Here are some points, one per row:
[ 24 -12 -53 -60 -59 -41 -48 -21  67  52  50 -86 -70 -30  86 -10 -16 -20
 -41 -28 -15 -60  15 -19 -58  47  28  23   4 -24 -10 -42]
[ 12   7 -12  -7  47  22 -18 -71  21 -78  33 -31  10 -41  23  22  -4 -42
 -21   0   3 -22  22  78  -3  15 -27 -26   8  39   9  89]
[ 14 -32 -80  29 -31  -7 102  -9  24  20  -8 -79  11  11 -73 -16  51 -31
 126  -4   2 -18 -38 -47 -22  10  30  35  66 -13 -25  18]
[ -38   -8  -11  -22  -15   84    7  -14  -15  -72    4  -45    8   39
   63   42    9   20  -25   27  -34 -120   40  -15   -6  -97   27  -12
   -6   36  -58   -9]
[  7  41  35 -52 -12  31  82   4  34 -15 -14  95  75 -58  66 -28 -30 -38
  15  -2  -8   8  10 -26  -6  44 -15   2  33  31  18 -13]
[-12 -58 -23 -71  35  40   3  24  24 -60 -13  20 -85  -5  -2  15  -3 -21
  38  13   9  27  16 -45  -6  13 -36   5 -44  16   5 -85]
[-59   7  71  -4  17  16 -39  -8  -8  -3 -30 -28  32 -52   3  -4 -43  42
  -3   4  94 -28   9 -69 -81 -23  36  37  42  19  71 -16]
[ 86 -54  31 -56 -33 -13 -38  45  15 -19  13   8 102  35  17 -34 -70 -45
  25 -29 -23 -67 -24  36 -12  43 -93  -8 -54   1  74 -61]
[  55   16   14  -40  -71 -118   23  -40  -82    1   45   32   -2  -37
   84   21  -29  -66  -12   16  -71   16   -1 -119   99  -42  -31   65
    2   33  -23   54]
[ 42  68 -55 -18  15   0 -17  49  78 -27   9  38  18  16  11 -17  36   8
  59  48  52   3  46  82  38  54 -12  58 -19 -58   2 -32]
[ 13 -23  27  64   6 -29   5   2 -30  46 -42 -14 -18  27  26 -36 -56   2
  38  13  45   1  52 -28  -3 -70  53  -8 -60  -1  32  -4]
[-19 -23  51 -37  55 -53  67  12  31 -10 -13 -68  -8 -21  20  54  19 -25
 -56 -28 -29 -23  23  14  12  30   5 -77  36 -29  47  37]
[   9 -127  -11   -8   19  -69   -4   12  -16   -8   34  -79   13   47
  -63   14   82   30  -31  -55   -3  -53    3   -6  -49    7  -19   25
   13   16    3  -28]
[ 15  -9  57  -6  11  12  29  57  33 -36  26  28  -6  -4  30  -6  -6   5
   3   6 -20  -6 -27  43  12  -7  55 -41 -19 -28  62  24]
[ -75    1  -16  -72   -6    9   10  -27    0   70   38   66  -54    1
   27    4   29  -22   12  -27  -43  -26 -114   -8   -4   28   56  -50
   -5    1   30   81]
[  4 -41  60 -28  21  -3  -8  17   2  -9  32  17  62 -28 -78 -53 -20  15
  -9 -50  98 -37  25  11  65 -15 -18 -34  66 -27 -53  59]
[ -34   -6   60  -38   -8  -51 -106   30    1   -2  -41  -40   85  -19
    7    0  -41  -27    5  -27   -8    2   29  113   41   -8   19  -13
  -29   66  -68   -8]
[-10  49 -60 -38  -7  12 -30  11   1 -27  43 -59  -3 -48 -16 -28   4   0
  28  26  -4  47  64  52  66 -18  15  22 -39 -29 -76  -1]
[ -64  -38  -42  -29   24  -64    3    9  112   34  -37   47   26   53
   28    5   40  -66   14  -55  -40   85  -21    4  -12 -127  -22  -48
  -42   78    9  -15]
[-17  -3 -30  79  36  25  45  23  18 -28 -49  -4 -45  -4 -26 -17 -48 -16
  11  -8  44  34  40 -19 -22  19  12  46 -39  39 -16  27]
[ -6  42  32 -49  -1  42  -9  65  22 -35  56  64 -20  42  41 -49 -34  26
 -10 -71  33  13  -8 -66   9  24  68 -21  -4 -16 -56 -38]
[-23 -22  -9 -47  13  47  -3  45 -37  37  63   5  -1   5  -6  45  33 -53
   5 -33  27  11  -9   9 -29 -28  30 -24 -30 -13 101  58]
[-54  85   7  14 -41 -24 -20 -13 -50 -61   2  -2 -42  36 -63  34  53 -22
 -44   8 -16 -21 -47 -47  33  -7 -14 -37  14  55 -21 -29]
[ 13  -2  23  27  69  27 -23  -9 -41  17 -36  68  45  69  33 109  24 -16
  59 -14 -28 -25  18  46 100  38  -6  83  38   2 -11 -14]
[  66   39   -7  -20   19   25  -12   31  -13   65    8   37  -39  -22
 -118  -26  -43  -28  -27  -21    0   -4   21   20  -54  -15  -31    1
   14   17  -17  -36]
[ 18  24  11  -7 -20  13  63  -7  14  78 -40 -21  -7 -46 -12   7  60  -5
  32  31  66  -4 -40  32  20  63 -20 -50  20  64  -9 -63]
[  26  -26  -73  -61    1   15  -13   14    9   65  -61  -35  -35 -100
   27  -35    0   61   59   36  -78  -71   11   -9    6  -26   31  -24
   73   -7   15  -47]
[ 46 -56  42  40 -28  -9 -31  33 -35 -27 -42 -28 -47  14  38 -74  86   6
  16 -58  29 -56  12  -7  21 -14 -11  11   5  33  -2  39]
[ -2  28   0 -23   7 -39 -34 -64  50   0 -26 -12 -14 -18  12  -3 105  36
  35 -68  -1  73   6 -26  -1 -13 -80  -4 -32 -97  51  24]
[   0   41   40   14 -110   22   59   21   43  -20    0   15  -43   31
  -54   93   15   21  -78   39    1  -24  -33   49   32  -85   -9   74
  -70   -2   84  -10]
[ -6  -8  20  -5 -76 -18  20 -34  18  13 -41 -54 -17  24  49 -24 -27 -35
   1  22  43  52   5  40  11  35  54 -21 -12  32 -79  82]
[-37   5 -13 -22 -20   7  49 126   8  28  35  -4  -3 -95 -52  27 -23  -1
 -42  58 -41 -28 -27 -29 104 -63 -85  59 -10  27 -40  54]
[ 39  32  32  50  64  45 -54  14  24  60 -15 -51  17  45 -22  21   1 -47
   3   8 -68  -2  -4 -20 -33 -56 -42  30  20   2 -41   2]
[ 11 -57  71 -63  23  47  48  19   8 -71  10   7 -39 -38 -47  28  18 -37
 104  -9  -5  49  17 -23  -9  24  -9   6 -20  13   6  36]
[-29  25  -9   4  -8 -28 -13  35 -10  33  17 -36 -18  40  -3  23 -21  95
  17 -37  -6 -19  19  13  37 -11 -42  16 -80   9 -44 -54]
[ 60 -55 -71  14  14   6  47 -72  41 -15 -82  -5  49  67 -25  66 -47  16
  -1 -56 -47 -36  21 -31  60  19  62 -14  -8 -75 -34  -7]
[-22 -24  10  47  26  -3 -57  -1  18 -29 -42  42 -76   5  40  26  52  14
  -2  47   3  33  15  16  55  91   2   4  31  79  20 -29]
[-18  15  23   1 -48  51 -90  -6 -19 -22 -19  17  36   7 -33 -26  37  -1
  28  25 -20  27   0 -31  23  17 -32 -43  16 -29  -1  -6]
[  1 -41 -49  44 -65  28 -12   9 -93  -8   8 -24   1 -42   6 -47  75 -64
 -33 -56 -44  43  20 -13  21  25  53  92  -3 -45  31 -29]
[  32    0   21   52   73  -54  -11   -5   27   19   68   16   10   32
   25  -23   27   26   25   51   39  -13  -56   22    6    4   16  -29
   -4    2 -100  -55]
[-14   3  -6  14 -18 -30  15  31  84 -74 -26  10  -7 -60  -8  -1  46 -13
 -13  30 -27 -53  66  11 -55  29   9 -61 -12  15 -54  29]
[  -6  -21  -90  -22    8   29   30   -6  -28   28  -53    2   25   13
  -16   -8  -39  -36 -121   -7  -28    2   -7   43    4   65   41   27
  -34   -8   10  -26]
[ 31  -8  -7 -13 -39 -28 -12  13  40 -22  30  -1 -63 -20   0 -12  17  -9
 -20  95  66  29 -16 -27  50 -76 -34 -32  47  15   1 -49]
[ 24  13  68   2 -18 -17 -15  19  28   0 -26 -43  32  -8   3  86  31 -33
 -74   3 127 -19 -80 -15  50 -25 -14  44  19 -60   1  30]
[  9 -46 -48 -14  10 -16 -35  25 -34 -94 -21  22  22  19  16  44 -15  -3
  11  59   4  85 -49   3 -93 -37  22 -10  -5 -44  35  48]
[-41  11 -36  52  -8 -17   1 -13  68  -5  16  55  21  -7  27 -52  73  -4
 -19 -38  -3 -45 -10  42 -28 -12  46 127  92  23   9  21]
[-39  23 -21  -3  25   8  43  37 -58 -41   3 -11  68   6   9  42   5 -25
 -54   4 -18  12  77 -40   2  30 -18 -84  17  -3  38  -9]
[  -5  100  -29   -8    7 -127   54   59  -15  -45    1   50    7   33
  -66   29   11    5    8  -11   20  -41  -69  -36   31   27   12  -27
  -24   -2    6   26]
[-70 -55 -63 -45  -6 -37 -30  57  25  37   3  54  47  -2  -6  18 -19  44
  39 -23 -17  -1  24 -51 -56  -9  27  45  48   6 -37  20]
[ -16  -32 -117    3   37    5  -48  -27  -16  -56  -23   -8  -40  -16
  -12   16  -32  -10   -4  -35   46  -16  -71   24   16  -19  -12   46
   37  -70  -10   24]
[-27  30   7 -23  47 -37  40 -29 -27 -51  53 -54  31   6  20 -75  22  74
  23  48  12   2 -12   8 -12   6  31  66   8  55  55  27]
[ -38   14  -17   29   29  -33   24   -1  -35   10   58    9   10  -74
   28   67  -15   -2   10  -47   -1   35   66   27  -42  -23   -5    1
  -26 -118   -7  -35]
[  -9   89   -4    1   12   37   10   89  -12  -14   30 -105   35   21
   42   46   34   16  -12  -23  -70   22  -66   16  -66   81  -27   11
   39  -25    0  -53]
[  1 -15 -11  78 -88  18 -15  11 -17 -42 -12   2 -61   2 -46 -56 -36  12
  41  -6 -36 -39 -32  34 -19  45 -79 -89 -18 -22  -6  54]
[ 73  18  -3   9   2  46 -18 -12  -8  24 -28  29  65 -72  32 -31  64  92
 -52  -4   8 -10  -1 -37  -8 -56 -37 -19 -31 -27  25  32]
[ 29  28  34 -29   3  30  12   7 -61 -22 -62   1  12  -4  29  42  14  73
   9 -16  -1  53   1  32 -22 -39   4 -20 -38  36 -59   1]
[ 74  -8 -31  31 -16  30  21  44 -63 -21 -11   9   0 -30  -9 -21 -50 -22
  39  12  51 -13 -82  48  -6 -29  46 -54 -18  22  -3  -3]
[ 64  96 -13 -13 -20  -5 -12 -34  17 -50 -53  30 -44  37 -10 -28 -34  20
  -4 -16 -26   7  35  32 -62 -71 -34   2  73   4  -2  25]
[-69 -45   1 106  38  28 -10 -45 -15  30  42  31   9 -26  65  26 -32  38
  21 -16 -10 -10 -46  -2  54  24 -83 -49  36 -35 -11  17]
[ 27  23 -15  26  18 -28 -28 -26 -73  -4  -1  41 -27 -47  26  44 107 -47
 -14   1  70  21  31 -11 -30  11  49 -65 -61  41 -17 -54]
[  28   17  -22  -17  -29  -18   33  -84  -28    2   30   32   30   15
  -33  -53   63  -60   17  -29    3  -46   24   32  -36   30  -17  -11
 -104   23  -12   19]
[ 21  30  33 -51 106  13 -27 -12 -43  45   4   8 -65  49 -43 -66  26 -19
 -79 -31 -22 -46  32  27  17 -32  11 -30  21 -15  24  -9]
[-33  36 -25 -26  40 -51  18 -27 -53 -46 -82 -37  -4  32  -6 -60 -40  47
 -16  20   9   5  43 -60   3  13 -48   0 -22 -13  12   3]
[ 60  -8  -9  61  92  -3  -6   3  31  24  34 -85  60 -18 -44 -64 -32  14
 -25  29  -4 107  18 -62  50  17  46  -2 -31  76  56  26]
[ -7 -38 -11 -26 -22  50   1 -59  56  40 -22  32  43 -33   8   7  35 -38
 -62 127  26   6 -43 -29 -32  30 -13 -16 -78 -45 -33  -9]
[  6  20  -9 -16   7  25  49 -90   0   6  54 -71 -46  21  18  56 -69  28
  48 -17  84 -15  -2 -19 -15 -33  38  19 -19  26  -7 -17]
[-15  -2 -13  21   3  50 125  21  22  36 -12   9   4 100  42 -68  22  73
 -43   4  22  39  19   7 -22   2 -36 -14 -11  28 -24   4]
[ -5   8 -45   0 -48  -2 -33  20   2  83 -46   4  43  15 -70  38  -5 -20
 -10 -24  -5 -14  27   0 -21  22  94   5  54 -12  80  12]
[-28 -42  45  -2 -64 -18  -3  33 -45 -26 -19  12 -12  54  51 -34 -13  62
 -39  49 -31  19 -21  47 -11  40 -12  -1  31  22  26   9]
[  2  -5  46  -8 -25  12 -48  19 -12  12  55  -5  66  30 -20 -21  28  20
   6  47  11  -3  -7 -50 -21  35  15   4 -32 -13 -69 -24]
[ -9 -18  23  39 -14  74 -21  -1  66 -15 -14  18 -21 -19  -3 -12  11  -7
 -15 -47 -22   4  54 -10  84  -9   5 -44  13  -1  65 -57]
[ 21  19  29 -70  34 -10 -75 -30  25  33 -26 -11 -64  96 -13 -33 -30 -29
  -4  70 -39  40  -1 -31  -6  22  25  41  21 -70   7  62]
[ 81  60  24  36 -32  19 -23  -5  32  11  24 -54 -19 -23  21  43 -44 -34
  33 -66 -53  71 -63  34 -36 -29  -1 -15  43  51   6  -5]
[-17  41  50  36  17  26 -48 -57  68 -32 -13 -11  11 -57 -60  34 -42  70
 -46 -19 -37   4 -37 -70 -22  60  41  28 -58  14 -23  61]
These points spread out most along one direction. How far along it is each point below, from 0 to 99? The average is 50, and the first point in the table lies past the average. One standard deviation of the points above along it is 16.
[ 58  11 -77  -2 -59 -37   9 -75  10  45  68  35  15   4  -2  31 -32  70
 -53 -40  23  50  34  30  21  24 -64 -21  76  34  22  15] 55
[ 45 -12  37 119  25 -36  28  48   4  27  35  47 -13  24  46  -3  -1 -65
 -39  79 -41 -38  43 -12 -88 -44  -8   6   4 -73 -29  34] 49
[ -48   81    4   74  -15  -19  -20  -11   29   -6  -66    3    6   -1
    4  -42  -70  -69   31  -40   39  -58   -5 -115   -4   31  -16   21
   -4   17   22  -63] 53
[-20 -72  14  49 -21 -24 -13  11   5   8  20  51  -2 -36 -45  -6   5  83
 -41 -77 -73  63 -56  14   0 -19 110  -9  11 -20 -51 -47] 64
[ -3 -54  15   0 -56 -80  -5   8 -27  14  -9  23 -53 -29 -29  15 -49  47
 -21  16  43  33  18  16  13  40 -42  24  -9 -18  24 -46] 43
[-37   6  11  23 -72  38 -24  72  -1  77  32 -33   4  68  43  16 -22  -9
  33  -6  66  41  84 -24  14  33 -38 -66  26 -10  -9  71] 42
[-81 -14   2  32  -4 -33 -10 -76  -8 -35  10 -33  88 -14   7 -47 -66   1
  46  54  -4 -17 -30  14 -13 -50  10 -15  11  22  91 -75] 53
[-95  30  53 -29 -43  56  58 -47 -44  34 -49 -25  26  -2   4 -80  24 -16
  26 -14   1  30 -31  43  42 -33 -18  39 -31 -78 -41 -32] 45
[ -49   29    5   81   54   12    1  -34    5   27   94  -10  -56    5
  -18  -25  -48   29   38   23  -25  -44   11   24   17   13   28   22
 -101    1   82   24] 51
[ 56 -32  62 -23 -30  19  15 -27 -25  29 -18  33  13 -25   6  78  17  76
  89  31 -32 -46  60   2 -15  43  16  26 -52  30  15  28] 46
[-59  42  25  -6  70 -57  -3  -6 -63  95 -94   7 -49 -54 -27  28 -26 -37
  19  33  -4  -2   2  75 -82 -25 -21  19  42  -4 -27  32] 59
[ 24 -66   7 -30  76  39  10  31  -9 -11 -12  21 -23 -20  65 -40 -47 -11
 -30 -76  33   4 -73   0 -23  36 -76  69 -33  39 -34  -1] 48
[ 19 -23 -14  13  23 -12  36   5  -4 -31   4  -7 -39 -13  27 -15 -15  -2
   6  41 -20  -7  -1  37  76 -29  89 -53  29 -76   3 -43] 53
[-28 -33  98 -12 -14  14  51 -95  -8 -24  77  21 -28  24 -88  19 -28 -61
 -21  23 -38  37  54  23 -57  -5 -28  18  84 -14 -38 -67] 50
[-36 -30 -95 -16  11  89 -66 -10 -43  -9  63  60  32  38  -2  22 -17 -23
  -9  41  33 -14  30  -5  -5  11 -23 -17  14  93   7  26] 48
[ 83  16  23 -29  34  13 -11 -33 -31  38  14  22   1  62 -36   6  17   9
  24  50 -47  13 -52 -14  -1 -34  -5 -11  83 -34  -5 -12] 55
